In the data rows, the value 128 means zero.
Here are some points, each followed by its number:
101 203 184 106 110 119 152  99 100 118 139 110 148 106 104 255  97 182  92 150 188 108 121 101 121  96 111 144  83 188 201 107 198 125 111 129 183 192 140 149 167 114 131 110 115 124 130 187 0
101 145 179 101 135 129 123 133  95 128 114 100 158 116 124 255 111 144 121 126 159 127 126  96  97 115 106 168 155 173 114 127 159  95  92 143 110 211  97 187 148 134 106  95 100 119  91 172 1
101 125 145 169 149 221  99 123 109  94 114 149 115 106 138 105 155 182  97 111 101  93 130 111 165 125 125 110 117 125 114  98 106 134  97 105 159 129 111 100 104 114 140  95 105 124  96 114 2
111 125 255 111 130 153  99 123 129 104 192 134 158 154 162 105 155 119 111 164 130 108 116 174 165 130 101 134 180 110 124 136 111 100 165  85 159 211 116 105  95  85 164 144 105 168 121 114 3
111 150 140 116 115 197 128  89  90 104 114 212 110 140 100 114 116 119 126 111 111 108 106 174 111  91 208 105  92 168 119 102 125  95 121 139 144 100 126  91 119 119  92 120 115 115  87 114 4
125  96 111  92 106 119 119 123 158 162 143  91 110 106 104 124 126 110 135  96 116 146 140 111 111 144 106  95 141 105  95 151 101 154 126 143  91 110 155 139 109 119 111 110 134  90 164 114 5
174 150 160  96 222  95 104 176 119 152  95  91 177 169 245 255 140 178  97 150 121 243 155 111  92 154 135 100 141 149 129 132 188 110 111 177  81 124 135 183 196 211 111 100 110 158 135 255 6
125 150 189 101 125  85 133 113 139 157 114  96 144 106  95 211 121 139  92 188 125 161 155  82  92 140 111 120 165 125 143 136 164 100  97 129 120 144 106 168 158 158 111 105 100 148  87 177 7
179  87 179 135 106 124 109 196 182 133 119 110 144 116 235 139 155  86 208 111  96 132 111 193 121 154  86 125 175  96 129 122 150 129 170 105  96 182 208 110 138 124 160 124 120  95 169  95 8
140  82  97 101 149 119 123 123 139 152 143  96 129 232 100 129 126 110 121 101 208  98 145 116  92 140 130 144 102 139  85 122 140 154  82 148  91 105 131 115 167 134 111 168 144 105 159 124 9
116 179 150 154 120 163 138 113 100 142 109 192  85 140  90 168 116 129 135  96 125  98 126 164 111 110 198 115  92 168 105  98 106 144 102 134 154 115 135 105 114 158 126 115 129 163 101 124 10
130  82 255 150 115  95  94 255 139 113 119 100 119 106 192 129 164  95 140 106 101 117 126 169 121 101 106 134 141 115 143 127 101 129 155 110 110 178 150 144 109 114 174 158 115 124 159  95 11
111 121 136 135 101 124  94  94 105 104 109 129 129 116 109 119 106 119 116 126 121 132 106 111 116 140 120 139 102 125 129 102 111 110 121 119 120 110 131 110 158 110  97 105  86 110 106 110 12
130 116 126 121 149  90 206 113 134 123 153 154 105 135 187 148 106 115 121 106  96 146  92 116  97  91 159 134 141 173 255 170 116 115 174 114 125 119  92 144 133 206 106 212 144 153  91 129 13
106 116 140 140 120 129 123 123 134  94 105 120 100 116 119 110 155 124 116 130 116 113 145 140 160 120 116 115 102 105 129  93  96 129 140  85 130 144 111 105 114 139 169  91 115 124 135 148 14
111 116 107 135 159 100 128 128 124  89 143 125 115 125 138 110 126 119 135 111 145 103 198 149 145 120  96 110 121  86 109  98  92 115 116 110  91 139 111 110  90 124 174 115 134 144 106  90 15
130 116 126 101 173 114  94 113 139 128  90 100 119 150 172 226 155 226 116 140 121 200 164  96 111 120 120  95 170 134 100 161 116 158 102 119  91 134 165 139 177 182  92 120 120 134 111 182 16
111 116 194 164 120 129 128 118 129 104 172 100 129 121 148 114 169 119 140 121 125 122 101 183 160  96  96 217 117 134 129 122 130  95 136 110 222 211 126 124  99  90 140 120 125 134 101 124 17
130 101 179 116 101 105 152 138 129 104 124 139 115 121 172 105 130 105 145 135 101  93 101 212 126 125 101 115 136 115 143 117 111 115 145  95 115 163 111  86 114 100 121 115 100 153 116 100 18
111 116 102 121  86 114 109 167 158 167 100 110 163 125 124 119 106 148 116 116 116 122 130 120 140 149 101 110 165 100  95 132  92 134  97 129 125 105 135 158 129 158 160 134  91 110 135 100 19
145 111 116 121  81 100 114 113 163 172 100 110 139  96 124 114 126 124 140 126  96 117 150 140 165 159 101 115 175  96 109 117 121 120 136 110 105 144 102 124  99 143 111 110  96  95 135 119 20
130 140 140 140 101 129 133  99  90 104 119  96 134 116 109 129 101 119 106 198 155 132 116  91 107 106 116 110 126 105 153 102 121 120 102 134 139 153 131 120 129 105 116 100  96 144 125 139 21
120  87 111 101 106 105 133 191 163 138 100 100 124 111 124 124 126 110 155 106 101 122 145 125 121 154  91  81 150  96  95 117 130 149 116 139 110 119 121 163 119 134 155 139 120  95 150 114 22
 96 130 121 125 106 139 119  99 143 113 134 139 110 164 138 119 106 115 126 121 140 113 140 116 131 120 106 110 107 134 124 117 145 202 111 134 115  95 165 120 143 119 106 110 100 119 164 124 23
106 135 145 193 164 211 215  94 109 104 139 183 110 121 104 119 155 134 116  87 116  93 121 111 121 125 217 139 107 173 143 141 106  91 145 148 173 119  92 105  95  85 135 139 115 178  96 129 24
106 150 145 169 149 100 138  99 105 142 148 139 105 232 100 114 121 124 140 106 255  98 126 120  97 159 203 255 102 144  95 107 116  95 121 139 101 139 184 105 182 139 101 255 255 129 150 124 25
241 135 102  82 125 139 123 157 143 142 148 100 255 150 221 240 155 129 247 155 121 180 121  96 126 115 116 149 141 139 124 175 242 149 140 114 149 163 135 134 133 139 145 115 129 115 140 177 26
116 169  97 188 149 216 119 113  90  99 114 159 129 111 109 119 222 197 101 101 125 103 155 130 136 101 159 105 112 105  95 146 106 125 136 100 139 119  92 120  95  90 160 129 115 168  91 100 27
 91 101 131 145 101 119  99  94 114 181 114 120 119 135 119 105  97 110 116  96 111 127 116 111 136 106 111  95 121 115 105 102 101 125 102 129 115 129 116 100 138 124 106 120 120  95 130 134 28
116 125  97 101 144 100 114 109 100 167 124 120 129 188 109 134 106  95 150 101 125 137  96 125  92 159 178 173 126 173 119 117 106 120 126 177 125 115 150 139 177 168  92 178 207 144 106 143 29
106 121 102 154 106  95  99 123 109 133 134 120 119 125  95 100  97 115 111 111  92 108  96 111 111  86 106 134 121  91 129 102 106  86 116 124  96  95 121 100 104 124 106 115  96 115 116 105 30
101 140 116 125 106 124 123  94 105 113 114 154 100 135 114 105 116 148 116 140 174 108 121 140  97 149 111 120  97 105 100  93 111 192 116  90 105  90 169  95 114 119 111 139 110 105 111 129 31
116 135  92  87 106 119 119 152 119 128 119  91 173 135 129 139 101 139 121 188 116 117 126  82 131 144  86 129 121 125 119 132 116 144 121 119 139 144 140 110 143 124 131 100 110 115 125 163 32
255 111  92 106 169 148  85 205 148 191 158  96 231  96 206 255 121 110 130 116 111 255 135  96  97 149 120 125 146 134 109 132 255 163 107 202 110 100 247 231 167 255 111 158 134 124 130 250 33
159 135  92 106 207  95 119 147 206 254 100  91 139 179 119 143 101 115 116 145 155 255 150 106  97 255 164 105 141 139 158 185 179 154 102 255 110 119 179 139 182 216 111 168 125 124 145 202 34
 91 116 121 130 115 109  99 128 119 128 105 129 105 130  85 100 106 115 121 106 130 127 101 140  92 144 111 110 102 144 109 117 121 125 107 134  91 100 126 129 143 124 111 115 125 105 111  90 35
149  96 145 116 101  95  94 191 139 128 114 115 139 135 133 119 126 148 164 135 116 146 140 149 155 120 116 129 165 115 129 122  82 129 184  90 120 153 111 158  99 119 155  95  96 100 140 110 36
227 111 102 111 115 114 104 191 153 230  95 105 192 106 158 163 101 115  97 126 121 243 101 111 121 198 164 163 141 105 119 122 188 129 107 255 130 100 131 202 158 163 126 115  91 139 111 158 37
159 106 150 111  96 114 114 167 153 133 109 115 124 121 124 134 150 110 193 140 121 142 116 217 131 154 101 100 160 110 105 102 125 125 136 124 105 139 102 105 129 119 135 120 120 134 164  95 38
 91 222 116 130 130 124 123 128 100 113 129 139 134 101 104 177  87 134 106 193 174 113 121  91  97 120 135 149 102 130 163 107 140 120 126 168 149 129 135 144 153 114 116 115 100 168 125 168 39
125 145 107 154 130 134 109 113 109  99 192 129 110 140 129 114 126  95 126 116 116  98 116 120 165 115 120 139 141 115 124 117 121 125 150 105 168 105 121 124 138  85 111 105 115 119 125 119 40
145  92 131 135 101 134 104 167 105 113  80 134 124  82 148 110 164  95 126  92 111 171 106 111 126 101 135 134 136 139 163 132 116 100 170 119 125 129 106 149 114 177 116 124  96 119  91 100 41
106  87  97 184 130 114 133 162 158 109 168 139 124 101 162 119 184 153 155 155 111  93 169 183 170 140 116 110 141  86 105 112  96 129 126  85 120 115 111 139  95 148 203 105 129 139 125 158 42
149 101 116 111 144  80 157 215 168 230  85 105 163 154 124 114 155 100 164 140  96 175 251  96  92 202 164 115 175 110 105 151 140 149 111 235 120 187 179 139 167 129 135 134 100  85 154 240 43
120 121 116 135 125 100  94  99 109  84 192 183  95 130 119 153 145 129 130 111 140  98 111 154 121 115  91 100 102 130 114 136 150 125 111 114 115 105 106 105 104 100 131 110 173 100 130 105 44
111 130 145 121 115 100 104 109 100 118 148 139 110 140  85 124  87 139 106 121 150 103 111 120 116 115  96 110 117 173 139 102 164 125 107 100 110 149 140 110 114 105 111 178 125 148 116 153 45
145  92 165 101  96  90 109 157 124  94 216 139 115 130 119 110 189 105 218 135 116 127 140 188 107 149  96 100 160  96 100 175 130 129 107 110 115 110 135 134 119 134 169 115 154 110 145 105 46
 96 111 111 174 178 124 128 123 105 109 134 120 129 101 153 110 140 100 111 116 130 117 227 164 165 106 111 139 112 105  95 127  96 125  97 124 110 105 106 110 114  90 150 100 159 134 125 105 47
106 116 126 135 144 143 123 113 100  99 100 154 115 111 104 100 130 139 101 121  96  98 111 101 131 115 130 129 112 115 109 107  92  91 111 110 125  95 126  95 114 110 121  95 120 153 106  95 48
106 111 102 106 106 114 162 123 129 104 124 120  95 101 129 124 106 115 140 116 135 122 106 135 140 125 106  95 155  86  95 117 111  95  97 110 110 119 116 134 109  95 140 100 129 110 101  95 49
116 154 165 145 144 163 255 109 124 123 119 221 105 159 158 110 140 129 106  96 111  88  87 135 111 101 145 163 117 178 221 170 121  95 255 129 144 158  87 158 124 124 121 173 125 182  87 153 50
120 106  97 121 115 100  94 147 134 109 119 105 119 125 124 119 164 139 121 101 101 122 159 116 131 106 135 125 150 110 114 102 116 115 111 110 115 110 102 105  99 114 121 100 100 134 145 110 51
149 111 136 106  96 139 128 162 206 254  90 125 168  92 124 124  97 100 116 116 111 190 111 125 102 173 106 110 228 100 105 107 145 168  97 163 110 105 160 241 129 134 194 120  81 134 145 119 52
140 135  92 150 149 114 114  89  95  99 158 105 129 101 138 105  92 115 116 145 111 117 126 111 145 101 106 125 117 100 129 107 130 105 140 105 164 119 111  95 119 100 111 105 129 105 159 114 53
154  87 111 111 125  90 182 196 255 167 134  96 173 106 158 119 164  86 255 130 121 137 140 159 160 169  96  95 209 110 105 165 121 178 126 139  91 187 145 129 148 202 169 105 188  95 193 105 54
111 164 107 125 135 124 104 138 119 113 163 159 124 125  90 100  87 124 111 188 203 117 126 101 107 149 111 120  88 130 187 102 130 217 174 124 144 115 131 134 119 119 121 110 125 124 140 172 55
101 164 116 125 101 100 104 109 134  89 134 125 124 101 100  90 116 134 101 179 150 122 145 120 126 130 101 120 107 110 153 102 159 139 126 105 159 144 116 144 129 114 111 124 115 100 116 119 56
111 154 107 106 115 114 123 118 119  89 182 125 115 106 100 134 193 110 140 130 111 132 106 125 150 106  96 120 131 120 114 127 140 115  92  95 105  90 102 105 119 114 111 129 154 134 135 124 57
106 188 102 140 106 139 128 118  95  94 129 110 158 130 129 143 111 134  92 203 169 117 121 106 116 135  96 129 112 130 158 112 145 134 107 114 154 129 102 100 114 114 116 110 110 129 135 114 58
120 106 165 121 106 163 104  99 109 109 114 129 139 111 148 110 159 115  97 140 101 108 130 154 174 125 145 115 117  86 139 122  87 120 102  95 139 149  97 124 124  95 160 110 120 178 111 105 59
130 150 237  92 183 129 133 104 119 138 139 134 148  96 119 255 116 187 106 159 169 117 106  91  97 106 101 163 131 178 139 161 164 110 107 110 125 207 135 197 153 110 101 124 105 187 106 187 60
New points follow, each followed by the numbers of its three nearest points above, looking only along the 2 directions in which the numbered points spread most, nearest first.
149 106 170  87 130  90 109 152 119 109 109 110 177 116 114 206 121 144 126 121 116 142 188  96 126 159 101  86 150 120 114 161 150 125  97 119 110 178 165 163 177 139 111 120 125  90 116 187 16 7 9
145 140 111 101 120 143 128 143 129 113 148 115 216  96 138 187 121 148  97 155 106 214 135 101 107 115  91 115 131 110 129 132 140 120 150 105 168 139 145 129 143 124 140 129 178 124 106 139 9 32 29
217  96 131 106 115 105 138 157 168 128 119 110 119 135 124 119 155 105 135 121 125 117 179  96 107 135  96 100 175 100 100 175 116 110 126 129  96 139 150 120 109 129 164 110 139 115 193 114 22 19 5
120 111 111 106 101 129  94 113 114 142  85 100 144 121 109 114  97 110  97 126 121 137 111 111 126 125 120 129 146  96 105 122 111 120 102 139  86 134  97 124 138 134 116 173 110 110 116 105 41 23 28
120 111 126 106 149  90 109 118 109 157 129 159 115 217 100 148 111 100 140 121 159 122 101 140  97 193 178 226 112 217 100 151 169 115  92 206 149 119 135 154 167 153  97 226 192 178 101 153 1 60 7
145 121 102 106 125 114  99 143 119 196 109 105 144 154 158 124 111  95 145 126  92 151  96  91  92 125 120  91 112 120 105 136 159 100  82 110 110 100 121 120 129  85 121 100  96 110 140 139 32 9 41
130 111 145 130 115 114 114 167 109  89 163 159 115 121 167 134 203 119 218 130 106 117 130 212 131 144  86  95 165 100 129 146 140 115 107  95 120 119 126 100 109 105 145 115 149 110 154 110 42 46 11
120 130 126 106 144 124 191 123 124 138 119 183 110 121 143 168 111 115 126 106 101 171  87 120 102 115 130 120 112 192 231 141 145 100 160 124 125 115 140 144 153 143 116 197 149 197 111 100 13 25 55
 96 111 131 101 101 124 104 147 153 152 119 110 144 135 100 110 121 119 111 106 106 122 155 130 102 101 116  86 141 100 100 102 111 110  82 105  96 119 131 100 129 134 116 110 115 115 116 105 51 41 49
145 125 107  92 106  95 138 172 182 196  80  96 144 121 172 114 101 115 101 130 106 209 150 111 131 183 125 110 194 100 119 112 140 129 131 168 110  86 106 183 129 148 174 105 115 105 150 163 52 43 26
193 145 121 101 110 148  99 167 139 255  90 100 134 111 133 110 111 100  92 169 125 255 111 106 121 178 145 115 136 134 119 107 154 168 121 211 101  95 145 158 153 158 164 105 110 100 169 143 26 43 37
125 101  97 101 110 119 109 186 139 157 119 105 134 116 158 255 126 144 135 159 111 238 126 101 111 193 111 100 194 154 124 165 125 149  92 143 110 178 203 236 167 236 145 120 129 100 145 192 37 26 43
169  96 136 111 115  80 119 157 143 157 119  91 168 116 167 231 130 110 116 145 150 166 188 116 121 144 101 100 165 144 109 228 130 173  92 177 125 153 184 124 158 119 111 110 144 105 121 124 26 16 52
106 193 107 145 144 134 119 104 100 109 158 144 134 130 129 124 111 115 116 188 145 151 106 135 150  96 140 125  88 115 187 107 121 183 136 114 231 110 131 100  95  81 106  91 120 110 135 139 10 45 58
106 111 126 140 164 109 138 118 124 118 124 125 134 145 104 100 121 115 130 111 232 127 126 140 107 149 159 246 112 178 100 132 111 158 126 110 130 105 179 173 158 158  92 255 192 197 125 134 13 55 25
188  82 121 106  96 109 172 181 192 123 134  86 124 121 129 119 155  95 227  92  96 117 126 154 131 173  96  91 155  81 119 122  96 158 174 105 101 134 126 139  99 153 198 105 144  95 145 110 8 46 11
149 106 155 130 125 105 172 128 143 138 114 163 119 135 177 187 145 105 111  92 116 113  92 106  82  96 111 154 131 226 255 141 145  95 179 119 139 144 106 144 138 168 101 246 144 178  91  95 13 25 55
 96 101 102 111 135 114 119 113 109 196 114 105 119 227 114 105 121 105 126 106 135 117 121 145 107 159 149  95 107 130 119 102 140 139 107 158 125  95 135  91 148 143  97 149 144 119 159 129 32 9 23
116 203 155 125 125 158 123 123 109  94 139 168 129  96 124 148  97 168  97 169 164  88  96  96 111 135 140  95  83 163 211 122 179 149 189 124 144 168 145 124 143 100 126  95  96 153 130 158 25 39 50
 96 159 136 169 159 158 143  99  85  89 134 149 119 101 148 119 135 197  97 126 140 113  92 130 174 120 120 139 121 115 129 190 111  86 111  90 236 202  92 105  95  95 126 110 134 158 111 119 4 24 27
125 116 107 101 115  90 114 109 134 138 119 159  81 135  95  95 111 105 111 121 116 117 111 120  97 140 111 115 126 134 114 112 150 129 107 134 101  95 116 115 143 110  97 124 120 110 116 124 23 35 28
164 101 255 130 120 114  90 254 192 123 139 120  85 111 221 143 203 105 247 140 130 156 155 198 140 110  82 120 189 144 143 107 130 149 121 100 115 241 189 124 124 124 203 105 120 119 164  90 8 22 38
 96 140 126 174 135 168 186  94 109 123 119 188 110 116 143 114 145 129 106 121 101 103 101 140 199 115 135 158  97 139 153 165 125 105 160 114 197 139 106 120  99  95 116 129  96 187  82 119 4 27 24
101 116 116 145 130 100 104 118 109 113 129 110 129 101 124 110 126 139  87 130 101 132 213 140 150 115 125  91 126  96 100  93 106 144 102 119 101 110 126 100 114 139 155  95 144 119 130 119 51 49 47
116 140 116 130 110 182 133 104 105 138 109 159  90  96 124 100 130 168 106 116 125 103 106  86 121  96 154 173  88 144 109 136 111 105 121 134 159 115  92 105  99  95 116 158 105 129 116 114 4 10 24
227 125 126 101 115 114  99 191 201 255 114 100 148 125 192  95  97 110 101 169  92 255 198  91 126 241 149 115 155  91 139 122 125 158 116 245  96 139 174 192 172 158 160  95 120 110 145 105 43 52 37
120 135 136 193 125 192 255  99 114 133 124 173  85 150 143 139 140 119 140 106 140 132  87 164  92 130 178 134  92 178 240 127 130 100 228 134 115 124 111 129 109 168  92 168 183 226  91 124 50 10 25
101 135 131 140 178 206 225  99 114 142 105 207  95 101 124 129 169 124 121  96 116 103  82 106 126 120 145 207 102 130 201 204 116  95 255 124 193 163  92 139  90 153 111 216 115 207  96 129 50 10 24
116  87 111 116  96 129 123 157 226 162 124 100 182 106 158 119 140 124 179 130 106 142 130 135 136 144 140 100 160 100 114 127 106 139 136 100 105 100 111 139 114 129 164  91  96  85 140 124 22 38 8
125 135 155 121 130 143  85 138 105 104 143 129 110 150 138  90 106 134  97 126 121  93  96 120 194  86 120 149 160 105 105 199 130 115 111 105 120 153 102 100  95 114 155  91 115 148 116 119 30 17 40
217 125 121  87  96 119 104 147 129 230 100  86 134  96 192 100 121 129 106 101  87 190 155 106 160 188 140  95 218 115 124 112 111 163 131 148 105 100 126 207 167 129 121 110 100  95 164 114 52 43 22
116 150 102 121 120 139 128  99  90  94 139 188 124  96  95 114 121 139 101 145 150 127 101 135 111 120 135 105  97 163 109  98 121 163 126 100 110 115 126 100 129 105  92 120  91 105 106 124 10 4 45
125 135 111 150 120 168  99 143 105 104 109 139 115 111 104 110 130 178 111 121  96  98 101 149 165 125 140 125 121 115  95 107 101 115 102  90 120 134 106 115  99 119 145 105 115 115 130 100 59 3 14
101 125 111 150 115 158 109 113 109 104 119 120 105 111 119 114 121 182 106 116 111  98 111 145 170 130 145 110 141  91 114  98  96 100 136 114 149 139 102  95  90 105 145 100 105 139 150  95 59 3 2
125 125 107  92 188  90 123 104 114 142 153 139 105 188 124 110 116 153 164 130 208 146 111 159 102 198 217 173  88 202 129 151 145 105 126 187 125 129 169 129 177 163  82 255 255 153 145 158 1 7 29
 96 222 131 106 140 143 114 133 105 113 119 154 129 116  95 129 106 134  92 213 203 113 126 120 111 135  96 110  92 134 177 117 150 183 126 153 149 124 121  91 124 124 131 115 105 178 135 134 25 58 55
212 121 111 111 169 119 201 191 221 220  95  86 153 145 211 206 106  86 174 116 125 185 174 101 116 144 149  81 199 130 109 255 121 139 126 192 115 163 184 158 182 139 116 110 139 110 154 158 43 37 26
159 106 107 106 101  95 114 167 168 181  95 100 163 150 124  95 140 115 164 111 116 127 159 140 140 149  96  91 209 115 105 127 121 129  97 168 115 139 131 139 177 129 126 129 134  90 154 110 22 8 19
116 135 232  96 149 119 157 109 129 138 139 120 158 121 124 226 121 134 135 130 188 127 126  86  97 101  96 149 150 159 129 132 174  86  97 129 149 255 121 241 143 139 101 129 100 192 111 187 1 60 7
101  96 213 135 149 158 255 118 109 109 168 154  95 125 201 173 130  95  97  96 125 132  96 125 111 135 106 158 117 202 255 122  96  95 252 119 125 115 102 129  99 143  92 216 207 158  96 100 10 58 50
120 125 116 135 106 119  99 152 100 123 109 100 119 111 100 114 140 139 126 145 101 113 130 140 155 125  96 105 136 120 124 127  82 105 107 100 125 144 116 124  99 153 121 105 110 115 121 129 51 49 28
125 125 121 111 125 114 172  94 153 123 158 159 124 111 109 129 130  86  92  96  92 108 121 140 126  96 101 120 121 134 100  98 130 100 111 100 115 115 111 120 124 100 106 129  96 119 106 110 53 40 57
140 140 116 116 125 129  94 118 100 133 109 129 153 101 133 110 101 119 111 169 125 117 121 111 111 159 135 115 102 125 192  93 130 163 145 110 183 105 116 110 129 105 131 110 105 115 159 110 23 56 12
111 106 111 101 144  90 114 104 124 133 124 134 124 217 100 139 111 129 116 111 140 103 121 135  87 154 169 154 102 197 100  88 174  95 107 129 110 110 145 120 148 114  97 115 178 144 140 139 13 55 21
145  96 160 125 110 100 109 147 134 113 100 120 110 101 138  90 150  95 111  96 121 156 126 116 116 101 101 125 117 125 119 141  92 105 126 110 101 149 121 115 124 124 121 110 100 134 116  90 51 49 28
135 130 179 111 217 105 123 128 134 113 158 139 105 217 119 139 101 129 140 116 255 127 121 125  87 140 164 226 121 246 109 146 164 144 111 158 130  95 140 149 221 173  82 250 188 153 101 168 60 0 1
116  96 111 140 106 119 109 109 134 123 114 110 139 154 129 114 101 100 111 145 125  98 126 135 121 159 120 100 121 125 114 112 111 139 121 153 110 100 121 115 138 129  97 115 120  90 150 139 41 28 23
 96 116 126 140  96 129 123 143 163 104 119 115 110 101 114 148 116 158 111 145 101  98 174 179 174 154 140 105 126  91 105 112  96 110 107 134 120 105  97 105 114 129 155 115 129 124 125 114 49 51 47
 91  96 136 217 236 226 162  99 105 128  90 168 100  96 129 114 222 202 116 101 121 103 169 140 165  96 208 149 102 120 129 199 179 125 174 134 154 129 121 105  85 100 150 149 134 192  87  95 4 27 10
130 121 126  92 106 119 133 133 114  99 153 105 110  92 100 124 126 119 111 126 125 103 101 135 131 101 120 149 117 115 100 112 106 100 102 105 120 149 111 100 124  95 121 129 110 119 140  90 30 17 40
101 116 116 121 110 100  90 123 143 167 105 125 134 106 109 100  87 110 106 145 106 151 116 116 102 130 116 125 131 105 109 112 125 105 111 177 101 129 121 129 153 163 116 120 100 115 159 110 32 41 9
116 121 102 135 120 114 104 143 129 147 105 120 105 121 119 105 106 100 121 106 150 151 140 116  92 169 120 110 102 115 114  98 121 120 107 119 115 110 111 168 158 148 116 158  91 124 116 134 32 9 41
164 101 107 111 101 119 109 254 216 167 134 125 158 116 124 148 150 105 255 116  92 166 140 203 145 198  96 139 223 100 105 175 106 144 131 134 110 255 160 134 119 182 208 100 183  95 208  95 54 8 52
101 130 116 121 125 129 128  94 119 104 153 139 110 106 133 110 101 100 116 140 150 142 106 116 102  91 149 110 121 115 129 112 130 110 136 100 154 105 155  86 109 114 121 100 163 100 130 110 31 53 56
120  82 126 106  91  95 123 172 206 167 109 100 153 169 124 114 140 115 140 106 121 122 130  96 145 164 116 100 160 105  90 146 106 149 121 143 105 129 131 134 143 129 155 100 110 115 154  95 22 19 5
135  92 136 130  91 134 123 133 153 123 124 105 144  96 129 124 135 129 130 140 106 117 130 125 111 115 106 110 160 105 114 132  87 120 140  95 110 149 116 139 109 163 131 110  96 110 125 100 51 20 36
 96 111 126 164 154 177 123 123 124 118 124 134 119 121 187 124 150 178 130 179 106 132 169 193 203 140  96 115 102 100 105 151 101 125 111 105 115 134 102  95 133 110 169 100 125 148 154 134 49 51 47
198 130 116 130 106 148 133 123 192 167 158  91 168 145 240 134 140 139 227 184 145 151 121 116 140 222 130 134 107 110 148 175 159 202 189 158 134 134 165 149 167  95 150  95 173 110 198 182 52 26 43
130 232 102 111 130 148 114 113 100 109 163 159 148 174 104 134 106 153 130 169 213 103 116 130 107 159 130 115  92 115 240  98 150 231 170 148 149 144 140 110 124 114  97 110 105 100 159 168 25 39 13
101 121 174 145 110 100  94 113 168 138 143 120 153 106 114 129 145 144 116 121 121 108 155 111 194 154 116 115 131 125 119  93  92 149 116 100 120 124 131 105 133 153 179  91 129 115 125 139 51 41 28
135 145 102  96 178 109  94 109 139 167 105 139 110 174  95 119 106 134 155 101 255 108 116 125  92 173 212 255  83 251 114 146 193 144 107 143 110 105 160 163 177 177  87 255 251 144 121 124 60 1 0
154 121 140 106  86  95 114 128 105 133  95 120 139  82 114  90 116 134 111 106 101 127 130 106 160 101 120 100 150 125  95 112  87 129 102 129 115  95 116 187  95 105 131 115 110  95 150  95 51 49 41
125 101 140 164 110 105 114 123 124 109 163 129 124 116 129 129 126 211 130 121  92 108 150 140 140 135 125 120 126 105 105 107 111 134 150  90 101 124  87 100 114 143 150  91 110 110 150 114 49 47 51
149 203 107 140 106 158 123 113 114 104 172 159 115 164 114 105 116 144 111 140 193  98 101 111 116 140 101  95  88 115 139 127 164 226 160 134 110  95 189 110 114 105 131 115 110 105 188 163 21 55 45
111 111 136 145 125 202 104 138  90  89 134 154  95  96 114 100 111 134  92 106 116 103  96 111 145  96 125 144  97 100 124 141 101  91 102 119 159 139 111 105 124 105 111 110  96 129 111 105 27 48 2
111 106 126 116 120 109 114 123  95 142 148 120 119 169 100 114 101  95 126  92 159  83  96 135 111 130 125 178 112 163 109 112 140 125 131 134 125 119 150 144 153 124 111 197 183 129 140 134 21 55 45
 87 101 140 174 110 124 157 138 109  94 114 125 110  92 158 124 155 192 140 164 106 146 188 149 165 135 120 120 117  86  95  98 101 100 111 110 110 139 106 100 114 148 184 110 163 124 121 110 49 15 47
101 125 165 150 140 177 255  94 124 128 119 183 100 121 100 129 159 129 116 130 116 108  92 116 111 125 149 241  83 173 221 161 111  91 228 100 164 144  97 139 119 134 101 158 129 202  87 119 50 24 4
255 150  92  92 120 143  94 128 255 133 255  91 255 193 245 139 150 182 255 255 116 137 145 106 150 183  96 125 155  91 206 190 193 149 165 202 105 139 198 149 143 148 164  95 183  85 255 187 43 52 26
106 121 160 159 120 226 123 104 100 113 114 159 100  82 104 100 121 153 111 106 111 122 111 140 136 106 169 154 121 110 153 127 101 125 102 105 154 105 102 115  99 100 111 115 105 119 106 105 27 48 2
169 106 121 101 101 100  90 138 172 225 109 110 129 106 177 110 101 105 121 164 101 214 126 149 107 154 154 115 184  96 100 122 106 163 107 139  91  95 126 158 119 173 145  95  96  90 159 110 52 22 8
125 101 155 145 115 100 128 133 168 113 139 129 129  87 119 105 121 173 116 130 121 113 111  86 174 169 125 120 112  91 109 112 101 134 107 105 105 105 106 134 104 153 179  95 125 105 116 124 51 49 41
 96 154 131 154 227 172 167  84 109 113 119 183  95 116 162 100 255 231  97 126 145 108 135 120 140 125 169 115  92 168 100 146 150 100 145 134 173 100 111  95  95  90 135 129 178 182 101 114 4 24 10
120 121 107 101 120 105 162 104 124 157 124 139 100 125 119 124 116 100 106  92  82 113  96 111 116  91 101 115 107 188 134 117 135 129 150 119 101  95 116 134 133 173 111 173 129 173  91 110 21 55 12
111 237 126 140 115 124 114  99  95 118 148 125 129 106 133 143 101 129  92 179 188 146 106  91 116  86 120 129 121 130 158 112 140 139 126 110 255 129 102 105 124  95 106 120 115 110 116 153 50 25 10
106 159 116 106 115 134  99  94 109 152 124 134 105 150 119 124  87  95 111 140 130 117 101 125 131 193 106 100 117 120 148  93 135 149 116 119 110 100 121 105 143 100  92 105  91 115 145 124 23 56 12
 96 208 107 154 251 231 244  84 119  99 114 173  95 121 114 134 155 134 130 140 125  83 121 125 136 110 198 139 107 154 143 161 159 115 189 143 173 124  92 115 109 110 126 139 110 202 111 143 50 24 10
101 125 131 140 130 153 114 113  90  94 129 163 119 111  90 110 126 110 116 111 116 108  96  91 145  91 193 168 107 144 129 151 111 105 150 114 130 134 102 100 109 134 126 124  96 178 106 119 4 10 27
106 135 107 188 140 119 240 104 124 133 124 144  90 150 109 124 106 105 111  96 101 108 116 120 126 106 149 168 102 130 153 112  92  95 165 129 139 119  87 115  95 119 111 149 134 182  96 119 4 10 27
130 140 160 125 125  85 119 118  95 123 197 144 124 174  90  95 106 100 116  87 255  98 126 120 102 144 164 202 107 154 114 117 125 125 140 163 149 105 160 100 148 119 101 250 192 168 116 148 25 55 58
149  92  97  92  91 124 123 167 172 133 124 105 134 111 114 114 189 124 222 116 101 137 130 116 126 140 116  86 155  91  95 180 145 105  97 110  96 144  97 144 153 187 150 124 105  95 159 124 22 8 19
149 101 145 145 101  85 104 157 158 109  95  91 119 111 109 119 111 163 145 111  96 132 130 120 131 101 140 110 121  91 109 117  96 105 116  90 101 144 106 120 119 124 160 100 120 119 140 100 51 49 42
140 101 203 111 115 134 114 215 134 109 158 110 115 145 133  95 203  95 155 159 121 113 135 193 140 115 106 110 165 115 109 117  92 105 126 114 105 158 102 110  99 129 140 120 154 134 150 105 42 46 11
130 150 107 140 135 109 133 104 109 138 158 159 115 164  95 100 121 110 111 126 198 122 106 149 126 140 149 115 102 144 105 122 150 115 107 119 134  81 155 110 133 105  92 173 110 124 179 119 21 45 12
106 179 126 164 154 129 240 104 129 118 177 197  85 174 124 134 159 100 135 101 116 108  87 125  97 125 135 149  83 192 206 122 121  95 237 139 110 100  92 154 109 139 126 168 129 178 101 148 50 10 58
116 169 102 140 125 153 255  89 109 113 143 173 105 135 100 153 179 129 121 101 111 103  87 135 116 110 174 163 112 255 192 107 106  91 203 177 149 110  82 139 104 158 121 226 159 221  87 143 50 25 39
